The rows of R fall into 3 groups, which share some directions, and each row is roughly a mix of its group's hidden directions.
R, 91 rows:
[[-65, -16, -10, 2, -50, 20, -41, 25, 14, -18],
[1, 12, -24, -38, -59, -46, -6, -18, -21, 42],
[-49, 45, -6, -48, 21, 3, 6, 30, 31, -35],
[-36, 3, 11, -9, -31, 38, -27, -17, -64, -35],
[-63, 2, -16, 20, 15, 35, -42, -22, 6, -43],
[9, -6, 40, 38, 30, -23, -57, 4, -32, 38],
[2, 55, -48, -14, -47, -24, 23, 1, 12, 35],
[40, 55, 34, -20, 12, -36, 30, -19, 10, 36],
[-2, -42, -47, 32, -38, -12, -46, 38, -7, -7],
[-3, 9, 49, 30, -50, -1, 3, 15, 64, -9],
[-16, -12, 20, -5, 8, -68, -40, -35, 36, -24],
[26, 26, -18, -70, -34, -33, -4, 18, 21, 29],
[-29, -26, -25, -7, -67, -7, -14, 45, 28, 24],
[-53, 10, 30, -14, 45, -9, -35, -48, -2, -26],
[-12, 61, 21, -13, -17, 12, -65, 5, 3, 34],
[-16, -1, -10, 72, 64, 1, 7, 18, -3, -16],
[46, -3, 52, -14, -26, 27, 22, -12, 18, -54],
[-51, 35, -31, -40, -13, 9, -11, -24, 43, 34],
[65, -32, 38, -26, 18, -24, 17, 16, -22, 32],
[10, 13, -41, -21, 43, -3, -10, -48, 55, 24],
[35, 29, 32, 20, -53, 44, 27, 3, -11, -33],
[15, -55, 21, 21, 56, 13, -48, -13, 5, -19],
[-27, 11, 26, 19, 12, 29, 37, 1, -48, -61],
[21, 6, 15, 47, 79, -5, 14, 24, 8, 19],
[37, -52, 33, 24, 30, -1, -31, 13, -40, -29],
[44, 42, 2, 31, 35, -7, 55, -27, -17, -18],
[-20, 0, -22, -1, -33, -44, 12, 9, 43, -65],
[-24, -55, -55, 22, -33, -12, -25, -9, -8, -35],
[5, -22, 44, 16, 65, 6, -25, -28, -15, 42],
[-12, 5, -52, -15, -26, 20, -25, 17, -9, 72],
[4, 6, 1, -45, 23, 31, 28, -15, 74, 17],
[-6, -37, -16, 36, 39, -35, -26, 8, -60, 16],
[-70, 23, 15, -17, 36, 29, 2, 34, 32, -1],
[39, -23, -38, 23, -19, -25, 55, 40, -19, 15],
[48, 6, -8, 35, 15, -70, 30, -8, 16, 16],
[-49, -6, 37, -32, 33, 39, -21, 42, -18, 16],
[-35, 23, 7, -8, -38, 9, -46, 10, -56, -39],
[47, -69, -5, 45, 24, -11, -6, 24, 3, -4],
[9, -16, -41, 7, 3, -21, -31, 3, -49, 66],
[-11, -2, -45, 2, -25, -11, 5, 6, 73, 45],
[-3, 28, 27, -57, -24, -20, 13, -51, 28, -33],
[-4, -10, 22, -33, 28, -64, -39, -22, -39, 16],
[7, 16, -32, -3, -31, -6, 32, 69, 42, -23],
[-27, 20, -39, -26, -27, -17, 32, 40, -7, -57],
[16, -27, -5, 0, 27, 49, 40, -18, -59, 26],
[-45, 30, -35, -18, -20, 12, 54, -5, 42, 24],
[-11, -18, 4, 77, -24, -30, -22, 5, 0, -45],
[-16, -33, 61, -25, -32, 9, -13, 39, -37, -20],
[26, -52, -7, -6, 32, 7, 43, -19, -56, 18],
[-52, 21, 6, 21, 37, 49, 18, 17, 21, -43],
[-10, 5, 5, 18, 48, 56, 22, 36, -48, 16],
[2, -64, -12, 3, 34, -18, 54, -22, -13, -32],
[6, 17, 31, 51, -20, -6, -71, -6, -8, 29],
[-71, 9, -38, 6, 10, 36, 24, -18, 35, -13],
[0, 22, -16, 33, -8, 35, 21, 82, 1, -6],
[62, 33, -18, 51, -5, -16, 18, -38, -21, 3],
[13, -40, -28, 21, 64, 14, -32, -40, 4, -21],
[34, 7, -16, 9, -35, -27, 59, 23, 38, 38],
[25, 22, 33, 20, 55, 62, -3, 13, -19, 18],
[24, -14, 20, -17, 76, -30, -17, -11, -14, 40],
[40, 4, 36, -7, -41, 43, 27, 2, 32, -44],
[30, -38, -12, 37, -19, -66, 5, 39, 0, -14],
[-38, -6, -5, 14, 71, 17, -2, 36, 43, 10],
[28, 35, 32, 28, 66, 19, 9, 11, -21, 33],
[-14, -3, 22, 35, 9, -37, -50, -6, -66, -4],
[-22, -35, -35, 0, 68, 24, 3, -31, 32, 13],
[2, 20, -53, 15, -58, 33, 6, 24, 22, 36],
[15, -41, 29, 53, 40, -42, -23, 19, -16, 13],
[30, 22, 1, -54, 1, -37, -20, 40, 0, 51],
[-21, -19, -22, -54, 25, 2, 58, -24, 12, -37],
[-10, 44, -39, -51, -1, -12, 30, -20, 11, 51],
[61, -30, -38, 21, -23, 13, 2, 24, 30, 40],
[40, -20, 14, 16, -51, -29, -9, 50, -41, -9],
[-42, -57, -6, -12, 34, -30, -15, -3, 29, -43],
[-15, -8, -55, 24, 57, -20, -18, 1, 16, 47],
[-20, -3, -1, 68, -1, 0, -10, 34, -52, -35],
[-41, 9, -21, 10, 62, 37, 4, -44, 1, -29],
[-41, 31, -31, -50, -17, -9, -10, -51, 33, -4],
[-24, 47, 5, -18, -7, 8, 42, -27, 63, 26],
[1, 7, 2, 37, 47, 13, -56, -46, 20, -31],
[33, -15, 43, -10, -63, 34, 17, 32, -7, -24],
[30, 33, 6, 1, 52, 4, -11, -15, -36, 62],
[-9, 77, 20, -10, -17, 2, 38, -18, -33, -25],
[42, -26, 36, 41, 62, -5, 5, 1, -19, -26],
[-6, 3, 16, 85, -3, 11, -31, 34, -23, -6],
[-37, 14, -7, -10, 12, -57, -8, 47, -16, -51],
[-23, -70, 1, 11, 29, -7, -20, 0, 4, -59],
[53, -3, 53, -52, -10, 26, -10, -11, -24, 19],
[35, -13, -34, -4, -59, -48, 6, 21, -38, -3],
[28, -21, 65, 37, -18, 0, 35, 30, 6, -31],
[-27, -13, 26, -34, 32, 18, -47, -30, 50, 25]]
One row of each group comes first, with its name. Which group is each row after those in?
[-23, 34, -20, -30, -55, 43, -22, -13, -34, 24]	E
[-37, -2, 14, 1, 31, -61, -32, 10, -42, -34]	M
[-15, 57, 63, 7, -11, 14, 14, -27, 29, -27]	N

[-11, -6, 4, 39, 2, 14, 53, -2, 75, -2]	N
[-21, -7, -26, 14, 15, -2, 48, 60, 0, -52]	M
[14, -80, -7, -8, 0, 19, -43, -6, -29, -24]	E
[-42, 3, 40, 27, 38, -11, -51, -39, -15, -17]	M
[-56, 18, 8, -30, -2, 26, -20, -45, -19, -49]	E
[41, -3, 39, 22, -57, -26, 2, 44, -22, -13]	N
[-17, 38, 13, -57, -1, 61, -11, -5, 23, 28]	E
[-12, 34, 9, 7, -21, 49, -32, -31, -60, 23]	M
[72, 38, -5, 14, -7, 39, 10, -40, 7, 10]	E
